-30  -54   19  -74  -25   35   -4 out -4
 20  -64  -65  -74  -71  -68 out -68
-61   17   48   36   -2  -18  -12 out -12
-55  -62   81  -58  -53 out -53
  9  -64   31  -81    5 out 5
 57    0   56   43   25  -13   11 out 11
-19   68   12  -69  -21 out -21
---
[-4 -5 -18 64] value -5

[78 -25 -1 -11 -10 1]
[-34 -26 -51 7 8 68] value 8

[-20 -37 25 -27 32 70] value 25

[-73 -34 -37 14] value -37

[-59 19 -50 40 49 -45 -17] value 19

[5 -8 9 34]
[13 -72 20 0] value 13

[49 63 -48 12] value 12

[25 77 -47 62 -57 55]
[-33 47 -76 -63 68 75] value 68

[1 11 27 36 -29 -4 -77] value 11

[-40 -29 59 5] value -29
---
-1.789,-0.464,-1.716,0.221,1.746,1.844,1.627 --> -0.464

0.06,-0.15,0.00,0.05,-0.08,0.03,-0.01
0.13,-0.03,0.00,0.10,0.09,-0.05,0.05
--> -0.15

-166.440,-165.725,129.000,-172.077 --> -165.725

122.257,-13.438,-150.241,-89.750,24.412,69.702 --> -13.438

41.80,56.77,123.03,132.41
-85.08,-6.10,18.01,-188.24
-21.43,-199.65,-13.71,-55.98
--> 56.77

-10.50,1.49,-7.03,-13.08,13.61,3.99,-2.47 --> 1.49

2.13,0.81,-1.40,0.34,0.78,-0.35,1.12
1.49,2.16,-0.47,0.38,1.64,-0.78,0.45
1.52,0.00,-0.65,2.41,1.23,-0.26,-0.13
--> 0.81
---
array([8602, 5848, 4757, 1726, 7124]) Out: 7124
array([23, 76, 55, 74, 37, 64, 92]) Out: 92
array([-763,  604, -818, -201, -316]) Out: -316
array([450, 529, 759, 351, 165, 237]) Out: 237
array([-166, -124,  552,  -86, -527,  427, -152]) Out: -152
array([251, 209, 198,  62, 248]) Out: 248
array([60, 94, 39, 84, 30, 13]) Out: 13
array([73, 18, 92, 69, 94]) Out: 94
array([ 666, -175, -913, -393, -203, -501, -256]) Out: -256
---
array([[6528, 4180, 3502, 5140, 5643, 3243, 2023],
       [2263, 4914, 3824, 9598, 4595, 4402, 4637],
       [2473, 4120, 3099, 2968, 8703, 7247, 4049]]) ⇒ 3243

array([[-22, -25,  -1, -30, -27, -13],
       [ -8,   3,   4,  -1,   9, -43],
       [ 28,   9,  -3,   0,   6, -33]]) ⇒ -27

array([[68, 68, 61, 15, 69, 74],
       [57, 60, 51, 25, 56, 59],
       [57, 57, 51, 22, 59, 66]]) ⇒ 69

array([[4, 4, 4, 6, 4],
       [1, 1, 1, 1, 1],
       [5, 5, 4, 7, 4]]) ⇒ 6

array([[3521, 2148, 2265, 6447, 5904, 6087, 5381],
       [5867, 6181, 5677, 1459, 2892, 2886, 2449],
       [3557, 3507, 3136, 8276, 7281, 7647, 7797]]) ⇒ 6087

array([[5539, 3052, 5491, 9366, 5770, 6371],
       [9520, 5209, 6525, 3586, 1839, 4891],
       [5959, 6814, 6038, 9023, 3545, 3281]]) ⇒ 5770
---
array([[ -29.1,   -9.1,  206.5, -108.6,  -27.2,   61.0,   65.1],
       [ -17.0,  -13.7,  232.0, -148.7,  -31.7,   85.9,   69.6],
       [ -23.7,   -4.8,  223.3, -127.8,  -29.2,   30.5,   78.3]]) >> 65.1

array([ 1.8, -1.2, -0.2, -0.2,  0.0]) >> 0.0

array([ 0.09, -0.14,  0.13, -0.17, -0.14]) >> -0.14

array([ -8.766, -15.175, -13.568,  13.966,  -4.491,   1.716]) >> 1.716

array([[ -7.8,  21.8,   4.5,   2.9, -12.0,   4.9,  17.2],
       [ -0.2, -18.3,  -8.9,  -1.1,  12.8,  -2.4,  15.5]]) >> 17.2

array([ -1.278, -10.516,   9.859,  13.784,   0.339]) >> 0.339
---
((-79, -42, -16, -11, 2), (73, 27, -6, -7, -51), (-32, -65, 57, -65, 46)) value -79
((30, 23, -12, 7), (-12, 34, -80, -31)) value 30
((31, -41, -61, -35, -34), (-14, 79, 26, 46, 28), (47, -37, -46, 8, -21)) value 31
(71, -28, -38, -56) value 71
(72, 25, -47, 6, -44, -24, -72) value 72
((-32, -42, 28, 19, -2), (34, -9, -62, -26, -6), (13, -6, -56, -39, 4)) value -32
(-15, 50, 21, 23, -63, -2) value -15
((-11, -16, -15, 4, -18, 21, 20), (72, 6, 4, 13, 60, 18, -19)) value -11
(65, 9, -51, -67, -55, 47) value 65
(-70, 15, -13, 18, -78, -42) value -70
---
797  747  960  713  143  750  733
794  744  967  710  120  758  736
864  813  845  810  590  611  703
yields 733

7609  7290  6719  1203  4294  7926  5302 yields 5302

4  1  8  4  3  5
5  2  5  2  5  8
yields 5

8  0  4  3  3 yields 3

76  37  14  50  65  15 yields 15

724  219  316  752  618   12 yields 12

107  237  169   82   40   89  151 yields 151

3  1  5  7  6 yields 6
---
((0.224, 0.036, -0.132, 0.041, 0.022), (0.168, 0.159, -0.113, -0.031, 0.023), (-0.097, 0.164, -0.165, 0.028, 0.032)) out -0.165
((93.8, 160.1, -120.8, 124.9, 62.3, -57.1, 54.1), (-1.9, 136.2, -110.6, 95.9, 64.4, -33.4, 58.6)) out -120.8
(-157.0, 162.1, -121.8, -193.1, 8.8, 98.1) out -193.1
((0.130, -0.043, -0.044, -0.057, 0.044, -0.180), (0.100, -0.094, -0.032, -0.023, 0.015, -0.077)) out -0.180
((-2.218, -11.470, -10.978, 1.301, 16.135, -15.581), (-2.901, -16.021, -7.845, 8.078, -1.275, 7.437)) out -16.021
(-0.19, 14.55, -14.56, 5.62, -2.59) out -14.56
((-0.768, -0.988, -0.499, -1.448), (-0.356, 0.732, 0.900, 1.060)) out -1.448
(-6.0, 19.7, -2.0, -13.7, -18.8, 6.9) out -18.8
---
[-61 -20 3 33 60 57 63]
[48 70 76 63 31 -24 -38] >> 63, 48

[44 -47 22 -16 -78]
[-11 -57 -49 -8 3] >> -78, -11

[38 75 -37 -24]
[-25 38 9 39]
[21 -47 16 28] >> -24, 21

[41 -2 2 -19 -7 -63]
[52 -3 2 -24 -9 -80]
[39 -2 2 -18 -7 -61] >> -63, 39

[-2 -7 21 -51 24 3 -10]
[-9 -6 -31 -74 -6 5 -41]
[36 12 -10 13 43 -46 18] >> -10, 36

[70 77 69 22 -21 -20 -22]
[68 -51 -23 -65 37 -17 -65] >> -22, 68

[17 60 43 51 31 4] >> 4, 17

[80 -27 -74 -10 30 47] >> 47, 80
---
Q: [-16.609  -7.362  -8.651  -2.153  -1.403  12.741]
A: -1.403
Q: [ 0.719  0.451  1.067 -1.284]
A: 1.067
Q: [ 0.14 -0.10  0.10 -0.07 -0.01 -0.14]
A: -0.01
Q: [  85.82  174.47 -143.45  137.24]
A: -143.45
Q: [-103.65  -74.33 -182.74  142.11    3.56  -12.82]
A: 3.56
Q: [-0.13 -0.10  0.14  0.03 -0.18 -0.09  0.03]
A: -0.09
---
[ -0.302 -11.893  -4.535  -0.747 -15.372 -10.940  10.620] gives -4.535

[[-0.2 -1.1  1.6 -0.8 -0.7]
 [-0.9 -0.2  0.5 -0.6  0.0]] gives 0.5

[ 16.4  -1.2 -16.5   4.8   3.2  -0.1   2.8] gives -16.5

[-17.89  -7.52  16.17  10.83  13.08] gives 16.17

[  22.520 -144.219  132.749  -27.924] gives 132.749

[-1.468  1.004 -1.876  0.448  0.681] gives -1.876

[[-1.11 -0.47 -1.16  0.45]
 [ 1.24  0.14  0.32 -1.50]
 [-0.64 -0.11 -0.35  0.14]] gives -0.35

[[-214.3  -22.2  -85.4 -128.2   22.2  -56.3   35.5]
 [-209.4 -108.8 -161.9 -156.7   -1.5  123.0   34.9]] gives -161.9

[ -7.9 -10.0  15.8   7.0   9.4  -2.7] gives 15.8
